In the rows, zero is written as 100.
One turn moves each row of this set onto another row. After a few examples, where does it send each row asked below?
K_4: 92; 92; 107; 101; 98; 90; 79; 108; 108; 105; 110; 122; 93; 114; 85; 95; 98; 120; 112; 109; 93; 90; 76; 97; 90; 113; 80; 116; 85; 97; 89; 87; 102; 104
K_318: 117; 90; 119; 90; 93; 105; 87; 87; 111; 116; 101; 106; 90; 104; 98; 108; 103; 88; 102; 95; 81; 107; 101; 86; 96; 118; 89; 85; 99; 88; 117; 81; 100; 112
K_650: 89; 106; 107; 105; 103; 83; 86; 98; 75; 108; 95; 99; 101; 116; 119; 98; 97; 93; 91; 94; 89; 93; 96; 83; 96; 87; 76; 108; 105; 128; 100; 83; 97; 107
K_623: 85; 114; 114; 100; 115; 94; 111; 91; 96; 75; 109; 124; 121; 104; 79; 101; 97; 114; 106; 111; 92; 115; 105; 103; 103; 96; 93; 127; 94; 110; 91; 117; 105; 96
K_668: 119; 95; 115; 91; 93; 103; 91; 83; 109; 123; 94; 102; 88; 101; 107; 108; 98; 92; 101; 103; 83; 104; 102; 80; 96; 121; 93; 89; 104; 90; 112; 81; 101; 108
K_233: 87; 111; 88; 102; 116; 85; 114; 110; 99; 80; 89; 95; 116; 110; 97; 105; 93; 93; 88; 94; 105; 94; 128; 96; 102; 109; 94; 116; 106; 106; 116; 102; 81; 66
K_170: 100; 113; 93; 104; 92; 102; 112; 108; 79; 110; 93; 85; 94; 91; 107; 105; 93; 105; 94; 120; 80; 109; 92; 97; 121; 98; 86; 90; 111; 92; 100; 100; 108; 102
K_598: 102; 100; 104; 82; 115; 98; 99; 102; 122; 79; 98; 118; 106; 100; 80; 87; 102; 89; 116; 89; 111; 105; 129; 107; 76; 109; 100; 100; 117; 97; 112; 104; 93; 107
K_994: 84; 102; 107; 104; 103; 79; 88; 93; 79; 114; 94; 95; 100; 115; 119; 94; 98; 99; 89; 95; 95; 90; 101; 88; 99; 88; 74; 103; 107; 121; 101; 77; 104; 106
K_906: 101; 101; 102; 87; 119; 93; 99; 104; 120; 79; 115; 114; 102; 97; 82; 85; 102; 88; 117; 92; 115; 114; 125; 109; 74; 111; 97; 105; 118; 98; 104; 101; 89; 104
K_562: 117; 89; 114; 94; 95; 103; 91; 86; 108; 118; 98; 107; 88; 109; 103; 108; 106; 87; 99; 103; 78; 102; 102; 81; 95; 124; 90; 87; 100; 88; 118; 84; 99; 110
K_11: 85; 103; 103; 105; 104; 78; 86; 99; 74; 107; 99; 94; 101; 114; 123; 98; 94; 94; 98; 100; 90; 97; 96; 81; 96; 92; 77; 106; 107; 122; 101; 81; 96; 97
K_180: 97; 91; 111; 102; 99; 87; 82; 103; 107; 106; 113; 117; 89; 114; 82; 97; 100; 114; 110; 110; 95; 87; 75; 90; 91; 112; 83; 116; 82; 103; 86; 87; 104; 102
K_26: 91; 114; 112; 100; 112; 98; 112; 92; 99; 82; 106; 127; 122; 103; 75; 100; 92; 115; 103; 111; 96; 111; 103; 97; 105; 98; 93; 123; 90; 109; 85; 115; 100; 88
K_936: 83; 108; 84; 102; 115; 86; 108; 112; 101; 73; 87; 100; 110; 109; 97; 108; 97; 89; 92; 92; 106; 95; 126; 107; 97; 113; 99; 114; 107; 105; 115; 107; 83; 70
K_814: 96; 92; 107; 99; 104; 99; 123; 105; 99; 121; 101; 75; 82; 119; 83; 109; 114; 98; 89; 97; 91; 96; 116; 108; 106; 110; 114; 94; 113; 102; 125; 102; 81; 92
K_959: 100; 92; 112; 97; 106; 103; 117; 110; 98; 117; 106; 71; 83; 122; 83; 111; 107; 94; 90; 93; 88; 94; 120; 102; 111; 109; 108; 98; 107; 103; 128; 99; 80; 94
K_954: 95; 100; 132; 90; 132; 101; 99; 93; 98; 98; 107; 107; 102; 122; 92; 94; 98; 98; 107; 96; 98; 87; 115; 114; 80; 88; 97; 127; 98; 123; 102; 92; 93; 117
K_239: 89; 99; 132; 89; 132; 99; 101; 96; 94; 97; 107; 99; 100; 122; 92; 98; 94; 100; 109; 98; 91; 86; 111; 112; 85; 87; 102; 122; 97; 128; 103; 97; 98; 118
K_397: 91; 104; 88; 99; 104; 85; 108; 117; 118; 101; 108; 82; 93; 98; 78; 92; 101; 116; 104; 113; 106; 108; 97; 120; 104; 117; 93; 91; 122; 75; 112; 93; 98; 85
K_361: 91; 106; 89; 102; 101; 84; 109; 116; 122; 104; 105; 86; 87; 103; 77; 92; 107; 119; 104; 109; 111; 101; 100; 126; 97; 116; 93; 100; 120; 76; 111; 92; 96; 87
K_256: 101; 97; 135; 96; 124; 107; 100; 98; 96; 94; 108; 104; 98; 116; 99; 94; 95; 104; 110; 100; 96; 84; 115; 112; 79; 88; 92; 129; 102; 124; 102; 97; 97; 122
K_559: 88; 109; 92; 100; 111; 85; 111; 117; 115; 98; 103; 82; 93; 103; 79; 93; 98; 114; 108; 114; 103; 107; 95; 127; 97; 109; 101; 94; 119; 70; 111; 92; 95; 82
K_901: 95; 87; 107; 97; 106; 103; 120; 106; 97; 115; 102; 75; 87; 119; 83; 112; 111; 97; 84; 93; 84; 99; 119; 106; 112; 111; 109; 102; 108; 99; 129; 99; 79; 94
K_40: 101; 113; 85; 94; 91; 104; 110; 106; 81; 109; 88; 85; 94; 93; 104; 100; 97; 100; 98; 119; 84; 110; 93; 98; 123; 101; 93; 91; 119; 98; 102; 103; 107; 104
K_238: 103; 99; 104; 82; 116; 102; 104; 104; 124; 79; 107; 114; 104; 100; 79; 83; 100; 92; 120; 97; 115; 106; 126; 110; 78; 110; 101; 104; 117; 93; 112; 102; 89; 102
K_129: 81; 110; 87; 103; 111; 89; 111; 111; 104; 78; 90; 98; 114; 113; 94; 108; 91; 96; 91; 89; 105; 99; 126; 100; 104; 111; 96; 119; 104; 105; 116; 103; 78; 68
K_639: 87; 115; 104; 99; 113; 98; 118; 95; 97; 82; 108; 129; 120; 101; 77; 97; 97; 114; 99; 116; 94; 110; 101; 100; 107; 99; 92; 125; 93; 111; 87; 114; 100; 92
K_66: 90; 89; 110; 102; 96; 85; 78; 106; 102; 107; 113; 114; 90; 112; 88; 96; 94; 120; 116; 106; 96; 91; 83; 87; 91; 106; 82; 121; 84; 101; 86; 86; 104; 106
K_188: 106; 110; 94; 102; 90; 106; 118; 102; 80; 110; 97; 88; 92; 84; 106; 103; 97; 105; 96; 124; 86; 115; 94; 98; 119; 100; 89; 96; 113; 89; 98; 100; 105; 99

K_238 -> K_397
K_901 -> K_562
Where do these go?
K_668 -> K_66
K_318 -> K_4
K_598 -> K_361
K_906 -> K_559

